In the rows, zero is written as 128.
A single turn carries every row of the set below to another of its rows. Some are shown first; where does it send the rows asked next?
faf: [105 150 132 127 160 135 136 125 101  97 139 146 143]
pab: [103 126 145 112 123 136 131 150 149 144  93 127 126]
tonik: [121 125 124 104 118 114  99 149 154 102 111 156 125]
lum: [102 117 117 149 147 109 120 123 146 127 154 132 156]
Bobom: [121 166 119 164 116 154 119 119 146 126 123 145 129]
Laf: [107 182 138 142 151 148 134 138 131 134 134 150 115]
dakuf: [126 116 126 149 118 167 120 148 132 108 139 159 140]
zigof: [103 130 147 115 118 132 141 159 145 145  98 129 125]
butos: [105 146 130 124 159 135 136 125 102  95 142 142 140]
fidul: [100 146 107 132 153 135 128 164 163 110 122 170 148]
pemo: [105 147 132 125 160 136 135 123 102  95 139 144 142]
Guk: [119 147 114 147 107 146 130 133 145 116 148 114 112]
lasuk: [125 115 125 146 116 167 119 148 132 108 139 156 138]
teb: [108 168 130 130 161 155 115 119 140 130 124 139 116]
rit: [126 152 152 138 123 107 138 131 142 120  93 122 146]
Bel: [125 143 149 129 121 105 139 135 144 116 101 107 140]
miros: [101 135 102 122 157 137 120 158 167 105 125 157 144]
voka: [126 145 148 132 126 110 132 126 146 118  93 113 145]
Zozek: [119 145 134 121 109 108 118 166 145 110 113 178 128]
zaka: [103 137 150 121 119 134 139 157 144 149  92 140 130]
Sebav: [100 124 122 155 140 104 133 135 143 128 162 136 154]
gadar: [102 133 125 163 143 107 131 132 141 133 152 150 160]
vasez: [118 130 129 109 108 106 116 167 147 103 123 157 119]
Fetu: [121 140 129 117 119 116 100 149 151 109 100 176 133]
gufud: [105 148 132 126 158 134 139 126 101  96 142 145 141]
Mifu: [122 148 111 147 119 155 111 113 151 118 129 123 122]
selos: [106 120 139 112 124  88 109 126 125 125 136 139 128]
zud: [107 141 147 131 127  91 112 124 121 135 121 168 140]
Lapi: [105 134 147 125 119  84 122 138 118 131 138 154 130]
Sifip: [107 127 140 118 132  95  99 113 128 130 119 153 138]
kan: [107 155 127 118 154 149 122 129 139 122 142 116 104]
zugir: [124 151 152 136 118 104 144 139 140 119 101 116 142]
minu: [105 168 134 129 143 141 141 148 131 127 151 128 102]
peg: [125 118 127 149 116 166 121 150 131 109 139 160 139]
vesog: [100 133 103 120 150 132 130 169 164 103 137 149 137]
beru: [103 127 120 157 149 111 118 120 146 131 144 146 164]
tep: [125 115 126 147 115 166 122 151 131 108 142 156 137]
matab: [ 99 143 108 130 147 129 138 176 160 108 135 163 141]
lokod: [104 133 147 118 125 138 131 147 148 148  86 137 132]
kiv: [119 166 122 164 105 143 138 139 140 124 142 138 119]

zud turns into Fetu
Sebav turns into matab
pab turns into Bel
Where do these go?
teb turns into Mifu
butos turns into tep

A single turn carries every row of the set below to another of its rows. Some are shown first; where does it send the rows asked next?
Kame: [107 148  99 129 129 115 120 154 122 127 101 138 157]
Zema: [114 142 152 142 124 106 120 112 109 107 121 155 140]
Fod: [113 110 157 142 110 131 137 153 164 115 131 143 141]
Kanun: [121 124 130 119  94  82 126 127 116 158 119 128 138]
vunop: [109 137 115 102 142 113 137 135 125 132 126 140 170]
Zirin: [ 93 126 136 116  86 144 129 160 129 119 118 134 156]
Lagif: [156 132 140 131 104 142 148 131 112 152 135 118 149]
Mon: [ 85 138 110 131 134 100 119 135 139 134 134 124 116]
midep: [150 144 132 138 119 126 131 116 106 149 129 155 154]
dar: [119 117 102 107 113 101 144 147 122 137 130 130 101]
papo: [119 136 123 124 121 132 134 128  87 116 144 163 131]
muk: [122 131 121 114 112 134 153 140 105 106 152 102 135]
nevan: [103 127 144 146  95 137 120 136 152 134 128 119 101]
Romok: [113 144 114 130 128 162 120 149 141 126 147 150 135]
nes: [136 139 111 127  93 114 106 151 113 123  99 139 116]
sus: [146 123 139 104 134 126 135 115 154 115 122 128 138]
togep: [120 126 129 128  96 122 121 129 131 151 173 147 125]
rog: [109 128 134 166 122  89 132 146 112 122 138 114 146]
Lolez: [116 124 148 111  99 162 139 126 139 117 121 145 147]
Kemog: [136 104 163 133 106 123 132 127 155 123 143 139 147]
siku: [116 134 151 178 126 115 145 147 119 122 131 126 132]
kavum: [131 124 131 147  92 106 119 165 139 120 140 114 162]
kiz: [115 142 149 145 124 137 136 130 123 127  84 116 133]
Puvi: [133 131 131 138 114 125 152 131  91 135 153 149 114]
rofos: [151 130 113 136 131 129 115 156 146 128  99 141 135]
vuz: [130 124 108 116 135 122 127 162 156 127 116 157 136]
Paz: [112 113 112 104 103 125 141 146 126 116 120 110 103]
vaga: [137 148 123 161 145 127 126 130 135 149 140 122 125]
zonoz: [120 131 135 157 103 116 139 144 131 137 104  89 137]
Tas: [103 114 126 101  91 101 145 124 125 138 143 115 140]

Puvi turns into dar
kiz turns into Lagif
papo turns into Paz
Where do these go?
muk turns into nes
nevan turns into vaga
Tas turns into Kame

A single turn carries every row of the set below to another of its rows. Some are shown first; where does it send the rows asked next?
L: [163 151 104 135 156 140 132  86 133 102 123 137 137 113 124 142  62 139
 134 128 118 123 124  93 116  88 113 135 137 153 144 111 153 124]
N: [142 170  52 142 168 158 107  87 136 159 152 131 135 132 109 142  87  70
 148 126  98 144 146 113 127 111 102 133 110 116 123 113 122 147]
C: [131 139  97 133 105 121 105 142 130 150 169 133 113 133 131 169  51 113
 150 138 105 106 146 132 155 107 137 139 144 114 152 124 139 131]
Z: [158 137 109 139 123 119 100  85 123 164 162 142 151 167 129 145  74 111
 160 122 126 122 120 117 138 108 136 147 137 129 120 142 139  57]
B: [137 148 100 141 125 115 117 105 126 156 155 136 141 177 102 135  79  82
 147  90 127 111 129  72 137  80 119 146 154 141 131 130 111  94]
Q: [143 151  75 131 180 129 110  91 138 165 141 148 124 160  90 126  76 106
 134 105 113 140 145  97 138  92  86 144 166 143 150 133 133  98]
V: [139 136 108 124 153 134 133  94 112 127 145 138 153 100 137 162  94 146
 143 123 119 112 121 115 161  94 132 166 132 129 147 109 145 103]
F: [132 160  99 132 138 113 107 120 140 134 130 128 148 165 111 136  98 117
 133 144 155 142 145  99 121  95  81 164 111 118 109 133 126 124]
G: [144 135  63 130 132 139 104 106 137 144 153 150 113 168 129 127 100 122
 122 132 125 127 130 115 115 108 119 136 128 134 149 110 172 167]
P: [135 159  94 157 122 135 123  76 114 158 161 131 171 154 123 174  68  76
 158 126  97 102 148 119 131 118 145 133 107 123 122 124 122 129]
W: [119 156 101 114 119 116 115  99 141 131 162 115 133 133  88 133  99 121
 166 136 135 128 122  91 161 112 125 129 117 103  94 128 134 109]
M: [164 124  65 134 115 137 110 118 140 152 142 150 125 136 138 159  82 126
 133 142 118  94 149 138 127 112 131 133 151 124 135  92 149 139]
S: [134 164  97 160 139 140 117 115 144 112 142 118 138 127 111 106  80 125
 139 128 133 143 139  93  95  73 129 131 138 127 158 135 137 113]
A: [109 149  94 131 119 125 103 124 135 147 174 129  95 156 124 138  79 102
 142 122 109 122 128 105 138  86 123 135 114 120 161 138 162 157]
K: [118 176  72 147 141 136 112  94 118 163 177 120 167 151  98 150  74  84
 151 103  94 136 155 102 142 116 121 142 125 129 131 124 119 153]
J: [143 163 103 129 148 134 125  93 126 137 136 131 134 142  85 154  98 151
 165 141  97 108 151 126 171 119 146 110 139 134 129 141 140 104]
X: [115 146 101 151 141 133 123 128 117 130 164 122 144 116 125 124 109 125
 144 122 137 127 128 106 141  86 154 160 132 102 157 128 118  96]
H: [158 156  75 148 151 155 108  73 124 152 143 144 155 146 131 164  70  80
 151 154 104 137 144 143 121 131 121 133 101 116 126 124 132 122]
R: [171 132  83 134 180 135 114  74 136 163 141 154 101 142 119 135  81 106
 147 130 113 115 118 116 138 108 119 131 136 121 118 126 136  70]
E: [161 162 101 150 169 131 130 116 127 135  99 143 129 166 109 157 106 127
 133 143 116  97 165 117 130  91 110 136 124 142 131 134 117 124]

G turns into M
F turns into E
H turns into P
Where do these go?
V turns into X
Q turns into R

